In the rows, 128 means zero.
Turns in one plane each, and the order they were made in; the first pair answered
turn lesiv:
[108 151 101 145 161 106 141 116 145 156  96 137 129  97 117 115 157 114
  88 150  90 134 132 122 141 178 122 134 125  94  76 109 129 161 106 155
 134 149]  ->  [116 148 113 143 162 108 142 118 144 156 104 142 138  97 133 109 148 117
  81 151  94 122 129 114 129 172 126 141 115 101  76 103 125 154 107 150
 144 139]
[124  75 109 141 157 140 131 162 110  98 141  64 104 123  97 121 141 154
 133 141 115 134 124 130 119 115 121 108 147 136 128  96  99  85 134 185
 101 124]  ->  [130  77 135 136 166 135 129 168 104  92 157  87 114 124 118 105 133 163
 106 142 121 122 115 106 108 109 137 124 134 144 120  84 105  86 142 181
 114 114]
[142 155 144 104 120 123  94 140 143 122 141 187 191 152 203 127 157 136
 133 112 138 108 126 115  90 119 139 189 108 141 124 133 192 149 130  80
 135 116]  ->  [141 145  98 112  89 130  85 118 165 157 108 155 171 161 164 183 167 121
 187  86 107 123 125 159  83 145  97 158 130 128 145 140 158 144 105  77
 120 136]
[114 141 133 130 129 118 140 114 113  90 115 148 118 147 141 126 103 126
 142 131 100 116 153 139 133 149 136 133 106 131 157  95  77 128 126 121
 157 131]  ->  [110 141 111 134 122 129 145 118 112  84 111 131 107 138 118 130 127 116
 155 138 107 147 157 153 159 148 132 112 128 121 160 110  88 134 123 131
 130 135]
turn tuva:
[129 128 112 103 145 103  98  93 148 156  88 113  87 131 169 179 118 138
 172  92 119 156  86 121 146 112 119 105 118 151 139 150  93 119 103 128
 172 131]  ->  [123 105 111  95 161 133 123  97 132 131  66 103 109 150 159 174 147 124
 179  96 124 152  86 122 130 107 117 114 118 140 158 107 104 101 105 154
 153 140]
[156 113 133 108 125 125 111 117 150 185 150 131 119 105 140 132 102 125
 140 115 102 160 140 155  80 133 100 116 132 127 137 114  99 109 106 117
 168 124]  ->  [152 100 127  93 135 155 133 125 140 161 127 117 134 118 122 130 133 108
 148 124 115 167 140 162  75 120 104 123 140 114 153  88 121  99 104 139
 147 140]
[162 126 134 146 157 139 131 121 124 111  92 115 146 155 106 129 145 113
 117 116 120 114 127 122  64 116 121 129 144 110 161  60 101 113 107 127
 128 143]  ->  [136 139 100 152 131 123 113 132 143 126 114 106 114 109  71 123 181 105
 120 127 140 162 140 141 121 123 124 114 177 100 132 139 152 148  99 114
 100 158]
turn gamus:
[111 149 133 131 134 125 115 138 147 101 123 161 171 130 131 127 149 136
 118 151 125 141 123 132  92 138 159 181 115 138 102 143 171 140 103 112
 146 131]  ->  [124 144 140 134 140 119 116 134 145  98 128 166 167 137 144 127 125 145
 121 145 119 130 120 121  83 142 163 178 104 150 108 126 139 138  98 110
 160 120]
[112 113 137 112 106  98 106 142 147 161 160 120 135 102 153 113 124 163
  85 116 147  85 129 120  86 115 106 146 115 152 102 135 121  96 138 133
 154 130]  ->  [104 134 116 117  88 100  99 145 160 165 158 131 124  82 134 119 147 142
  97 122 154 119 133 136 123 127 116 148 133 141 102 174 165 119 134 109
 136 141]
[102 160 105 119  92 110 121 167 125 123 182 156  88  93 142 118 154 160
 114 174 158 129 134 118 149 125 127 138 136  95 115 189 158 136 136 124
 120 154]  ->  [124 158 138 127 108  96 125 153 112 120 193 165  93 116 173 119  97 177
 111 170 138  93 131  89 119 123 128 131 108 112 126 149  87 121 139 132
 149 122]
[ 76 153 122 208  93 120 108 148 149 151 170 132 122 108  95 146 156 105
 102  83 125 165 117 104 188 163 146 154 148  94 106 224 178 153 130  67
 133 159]  ->  [ 99 126 180 213 128 100 121 135 119 142 186 132 136 160 150 142  72 141
  85  69  90  76 102  61 114 143 141 141  90 129 119 130  46  94 140 108
 182 108]

Between the rows of a pair lie 2 to 4 turns.
[115 109 113 111 147 148 160 153 100  80  96 116 148 125  97  96 176 110
 119 145 161 144 127 121 126  99 151 142 154 116 140 122 181 125 146 148
  92 150]  ->  [125 116 153 131 133  76 120 146 111 126 155 128 122 119 149  98  87 168
  92 121 137  88 116  96  95 105 144 121 119 159 102 149  78 123 139 145
 159 104]	tuva, gamus
[ 77 126 143 116 124  74 134 178 142 195 158 109  62 119  87 105 138 137
 153  71 123 157  93 161 120 151 112 108 128 103 113 184 126 111 119 132
 129 112]  ->  [ 76 117 149 116 161 100 172 196 112 141 154 103  65 138  73  79 151 123
 144  98 148 167  98 146 141 123 131  96 137  95 119 148 136 113 126 170
 100 104]	lesiv, tuva, lesiv, lesiv
[112 170 130 113 122 131 112 128 145 120 115 127 101 104  95 140 194 140
 105 104 135 127 115 128 151 163 142 153 126 158 122 175 176 146 108 111
 114 138]  ->  [119 145 153  98 149 150 132 130 130 100 104 127 136 133 112 128 194 147
  87 102 132  90 106 109 105 146 141 175 104 161 147 122 163 113 120 130
 126 134]	lesiv, gamus, tuva
[ 89 108 122 130 110  77 112 128  94 141 192 133  86  90 148  99 135 158
  96 129 161 134 136 128 112 107 140 118 147 138 119 183 164 127 127 156
 112 116]  ->  [ 97 109 105 119 116 123 134 119  85 119 148 135 109 106 125 106 175 120
 106 140 167 161 139 140 127 116 147 139 158 113 139 154 219 134 131 143
  86 139]	gamus, tuva, gamus
[100 129 123 112 123 133 129 159 142 132 154 101 116 116 107 108 148 145
 111 130 139 137 129 125 140 107 114 125 147 118  89 159 123 135 141 179
 108 131]  ->  [ 97 126 115 113 117 131 130 159 151 133 152  95 113 116 103 117 147 142
 122 126 136 141 134 133 143 113 106 123 154 114  90 160 112 133 139 182
 102 134]	lesiv, lesiv, lesiv
[128 134 141 120 141 125 136 138 122 121 140 130 132 124 143 123 129 129
 113 130 133 108 128 126 123 109 139 140 119 145 133 115 116 127 139 128
 135 121]  ->  [122 125 121 127 135 120 132 138 131 137 140 112 113 120 130 134 132 135
 126 125 128 111 134 135 129 109 123 120 133 140 124 130 100 122 126 143
 128 124]	lesiv, lesiv, tuva, gamus
[142 143 118 132 129  69 106 130 149 154 170 111  87  99 143 122  93 139
 130 123 133 110 130 108 131 136 112 106 127 147  84 177  89 131 129 146
 153 110]  ->  [146 104  97 115 158 134 152 125 126 111 105  72 115 149 105 138 132 110
 160 133 133 118 135 126 105 116  93 102 137 122 132 101  84  93 131 194
 116 127]	tuva, lesiv
[140 163 142 152 128  80 109 128 116 136 163 164 113 107 158 113  97 160
 117 130 119 128 130 101 165 136 144 120 108 153 100 157 117 165 134 111
 152 117]  ->  [127 125  85 133 124 141 135 117 121 130 101 102 116 125  87 158 167 114
 176 128 113 165 140 152 164 137 105 102 152 113 143 132 139 137 122 141
  86 161]	tuva, lesiv, tuva
[130 144 112 120  91 115  97 125 170 146 136 119 117 114 119 150 120 111
 140  96 117 142  86 158 133 145 130 127 127 106 133 145 134 148 124 102
 144 130]  ->  [137 124 134 103 141 151 136 135 136  94 117 120 156 140 120 120 138 101
 119 118 133 127  89 133 115 119 149 146 113 101 153  79 143 121 139 141
 130 128]	lesiv, tuva, tuva
[ 96  97 132 111 129 103 140 139 141 145 166  82 116 113 148  98 111 147
 124 115 131  57 142 124  84 105 150 113 154 149 107 158 105 122 129 162
 150 135]  ->  [112 127 140 128 105  94 119 120 148 164 164 109 110 101 171 118  82 141
 134 110 113  71 133 130 105 129 158 122 146 149 104 188 113 146 125 109
 169 129]	lesiv, gamus, lesiv, lesiv
[153 114 146 146 128 100 138 121 103 129 120 108 135 148 121 150  97 126
 115  89 120  86 109  83 123 125 131 125 111 132 133  94  81  88 124 173
 138 121]  ->  [132 145 138 156 108  70 112 132 126 141 159 130 115 100 116 124 110 136
  95 100 142 117 111  92 174 124 149 123 129 132  90 167 131 130 122 154
 132 123]	tuva, tuva, lesiv
[133 134 150 142 146 133 143 150 124 105 145 133 123 131 141 104 121 153
 111 147 136 113 134 100 125 114 131 129 125 139 126  90 115 126 136 154
 139 109]  ->  [128 148 119 162 122 116 128 135 142 131 148 114  94 117 116 135 119 143
 144 138 120 134 139 125 155 135 112  99 146 132 118 134 100 139 122 146
 127 118]	lesiv, lesiv, tuva
[137 118 135 142 178 155 152 135  97  86 105  95 118 143  88 128 136  98
 159 155 136 117 141 120 157 124 127  94 152 124 139  95 116 120 134 175
  78 143]  ->  [158 165 147 176 153 116 118 118 113 114 130 129  86 115 108 142  90 107
 163 152 119 128 136 121 194 147 143  79 142 133 117 145  99 167 129 121
 107 123]	gamus, tuva
[121 103 130 117 154 160 158 144 106  82 102 102 127 149 117 111 165 104
 131 150 132 126 140 117 133 113 122 123 136 121 139  88 134 122 128 171
 101 130]  ->  [122 132 154 147 129  95 122 139 117 120 155 118  93 127 148 116  99 141
 121 137 118 107 132 100 144 124 127  97 120 147 105 126  68 141 124 148
 144  96]	tuva, gamus
[117  97  97 141  87  78 128  96 159 149 121 127 102 135 148 140 100 129
 141 127 119 117 108 162  95 101  98 127 154 121 180 113  78 171  92 129
 163 128]  ->  [ 99  93  80 136  82  90 139 109 164 136 113 115  98 121 120 132 138 111
 145 138 136 145 114 178 112  99  99 128 173 110 176 132 117 181  88 136
 135 146]	tuva, tuva
[142 149 124 165  75 139 134 138 143 157 127 144 122  96 142 126 139 117
 117 122 162 133 134 175 133 123 162 159 148 113 139 176 225 203 116  65
 148 128]  ->  [126  89 132 122 111 176 177 149 126 124  98 104 161 129 136 110 171 123
 104 122 177  97 138 170  67  88 140 183 145 106 160 102 223 144 128 133
 132 140]	lesiv, gamus, tuva
[131 129 166 126 145 124 151 119 132 120 114 149 127 147 133 129 100 142
 101 143 120 119 114 116 130 121 143 151 109 126 160  92 107 122 118 121
 133 119]  ->  [123 134 140 130 143 139 163 127 128 108 114 129 112 137  94 127 125 127
 120 157 137 155 121 134 162 111 144 134 138 113 161 108 127 137 115 138
  97 132]	lesiv, lesiv
[137 132 122 142 154 141 147 134  99 110 128 116 110 141 116 125 109 121
 134 150 127 132 132 135 147 112 140  86 130 127 131 109 105 132 132 159
 107 112]  ->  [125 126 118 141 147 134 147 133 103 118 140 110 103 139 118 122 109 126
 132 148 132 130 133 133 146 109 137  86 131 130 125 121 105 131 136 169
 103 113]	tuva, gamus
[132 106 128 166 157 165 130 126  83  83 132 158 153 167 118 135 142 115
 156 174  85  92 122 128 125 115 167 145 104 118 143 102  84  90 111  98
 118 130]  ->  [125 124 145 161 149 148 115 141  91  90 171 187 162 141 139 108 140 126
 125 181 104  96 114 115 135 114 188 171  96 127 114 136 124 107 123  76
 132 129]	tuva, lesiv
[129 133 127 120 101 141  97 133 134 159 138 112 158  95 136 162 159 129
 108 144 108 118 134 139  95 127 120 160 132 112 128 107 136 135  78  86
 111 185]  ->  [131 141 146 119 113 143 101 146 126 139 154 126 161  90 146 138 158 132
  84 153 121 117 131 122 106 117 139 170 124 117 118 105 151 144  88  90
 111 175]	lesiv, lesiv
[151 206 160 141 140  94 133 133 114 119 135 155 100 149 122 102  38 136
  89 176  75 152 146 119 162 161 169  96 103 160 135 154 108 174 125 114
  95 105]  ->  [148 174 117 125 153 149 172 133 104  93  81 111 115 179  65 123  91 103
 129 182  74 177 156 148 158 156 146  87 131 134 173 113 130 147 119 151
  43 136]	lesiv, lesiv, tuva, tuva
[111 129 137 137 131  93 135 132 149 147 162 122 111 117 147 129 115 155
  96 146 147 102 126 114 121 125 122  95 121 163 100 148  63 120 129 170
 124 103]  ->  [ 98 113 106 126 133 128 154 134 149 133 135  87 116 127 107 145 159 128
 122 156 158 127 136 139 130 123 106  88 151 140 115 143  87 109 127 190
  82 128]	lesiv, tuva, tuva
[117 162 157 130 131 112 119 130 139 103 144 175 154  96 163 103 157 124
  83 163 170 149 140 109 162 136 155 174 115 116 107 155 199 160 129  93
 128 135]  ->  [127 151 189 132 144  95 120 121 126 105 155 177 157 120 192 102 107 144
  71 150 154 108 133  82 124 128 149 164  85 136 107 115 133 134 131 114
 160 109]	gamus, tuva, tuva, tuva
[107  93 113 109 142 150 123 125 150 141 100  91 139 138  77 145 174 130
 128 108 133 131 140 156  99 109  90 140 134 114 138 103 140 109 120 179
  90 157]  ->  [122 149 126 120 122 134  99 123 163 148 111 146 140 106 101 136 162 122
 115 115 136 166 136 151 145 131 128 165 126 111 118 163 201 164 123  97
 114 158]	lesiv, lesiv, gamus
[ 92 134 138 125 167 118 131 120 170 126 161 144 135  83 130 147 159 146
 138 115 157 134 115 117 147 103 163 129 143  82 108 135 187 173  90  85
 111 179]  ->  [111 114 156 118 205 143 159 111 139  87 139 139 158 124 136 147 147 139
 142 122 144 110 112  96 123  87 162 126 124  84 140  61 152 140 100 115
 110 165]	gamus, tuva
[126 126  79 155  87 114 128 137  82 174  68 125 114 101  89 192 167  84
 197 101 118 145 136 170 162 179 125 135 132  99 140 152 182 135  90 120
 103 126]  ->  [144 133 156 141 108  85 114 135  74 175  90 186 157 114 178 158 110 123
 132  89 110  75 123 112  98 171 154 196  68 132 133 114 154 117 116  95
 180  95]	lesiv, lesiv
[134 123 108 133 112 184 138 112 146 119  73 157 156 125 124 148 169  94
 146 120 130 150 139 145 120 140 124 182 146  76 151  95 189 133 127 102
 118 157]  ->  [159 157 151 176 112 113 110 102 133 133 125 190 111 128 174 148  64 137
 136 115  97 112 132 107 130 145 138 140 105 117 128 102  77 149 123  92
 173  90]	gamus, gamus, tuva, gamus
[ 93  71  87 113 149 150 131 125 106 175  66 117 134 137  88 178 178  87
 121 119 144 102 122 151  97 121 112 128 127 117 182 133 120 115 150 133
 117 175]  ->  [119  86 118 133 156 130 126 112  92 173  73 140 130 153 124 187 117 101
 120 117 114  80 115 129  91 123 126 119  95 139 184 110  54 116 148 119
 154 140]	gamus, gamus
[120 135 154 151 134 110 128 140 120 123 165 119  91 135 129 120  99 138
 119 134 137 122 125 106 153 119 130  78 128 140 120 130  75 129 128 170
 120 108]  ->  [124 119 143 138 155 158 155 138 110  94 125 113 122 154 113 119 138 112
 131 144 143 135 129 114 153 112 130  96 135 116 143  91 119 122 130 179
  95 130]	gamus, gamus, tuva, tuva
[124  93 153  89 138 126 166 142  96 102 169  85  97 122 151  72 111 153
  97 121 185 106 133 121 136  83 132 107  95 168 111 153 150 104 154 200
  84  90]  ->  [146 150 137 102  84 109 115 118 134 155 162 138  97  82 172 108  99 135
 114 103 157 142 135 140 166 139 143 143  88 159 109 220 201 164 144  85
 123 103]	gamus, lesiv, gamus, gamus
[ 99 126  96 113 109 121 141 122 145 165 150 118 141  96 100 127 147 130
 137 142 118 128 126 146 129 129 120 122 155 113 123 172 148 100 116 131
 102 121]  ->  [105 130 116 106 107 110 129 115 148 179 151 140 155  99 126 129 131 138
 120 131 119 114 118 136 105 139 123 146 136 120 121 170 152 100 119 107
 130 118]	lesiv, lesiv, gamus
[137 118 151 127 142 122 161 149 119  95 118 103 132 165 130 129 115 114
 130 133 128 112 142 106 136 122 129 100 116 147 155  84  72 110 111 167
 124 122]  ->  [127 141 171 125 142 101 148 161 119  95 149 131 132 138 151  93 119 127
  89 141 147 114 141  91 157 118 156 122 106 155 124 122 114 134 122 157
 140 115]	lesiv, tuva, lesiv
[126 160 140 149 158 126 140 172 127  86 158 139 123 124 158 141  89 145
  80  90 142 121 150  50 107  71 178 158  98 168 104  76 110 114 132 114
 175  97]  ->  [126 167 137 151 153 113 127 173 133  96 164 140 120 118 155 136  87 145
  80  88 137 126 152  53 117  79 182 158  92 168  96  90 113 125 127 109
 178  91]	tuva, tuva, tuva
[132  98 166 139 159 136 152 128 111  89 117 128 147 153 107 102 141 136
  93 141 145 177 164 127 100 101 113 104 109  89 146 100 134 107 129 221
 105 105]  ->  [134 100 179 126 155 128 139 131 120 100 124 148 166 149 132  94 135 152
  70 135 150 164 166 119  74 101 115 135  94  97 142 102 150 105 135 203
 128 102]	tuva, lesiv, tuva
[134 124 134 147 136 134 152 112 113 102 127 118 137 141 118 116 140 114
 150 133 140 143 142 130 152 121 136 130 140 113 135 113 140 133 117 137
 117 115]  ->  [124 124 126 144 108 114 121 114 139 145 133 121 126 123 123 136 132 125
 161 117 133 142 142 144 141 137 114 134 148 118 127 148 132 132 110 115
 127 124]	lesiv, lesiv, gamus, tuva
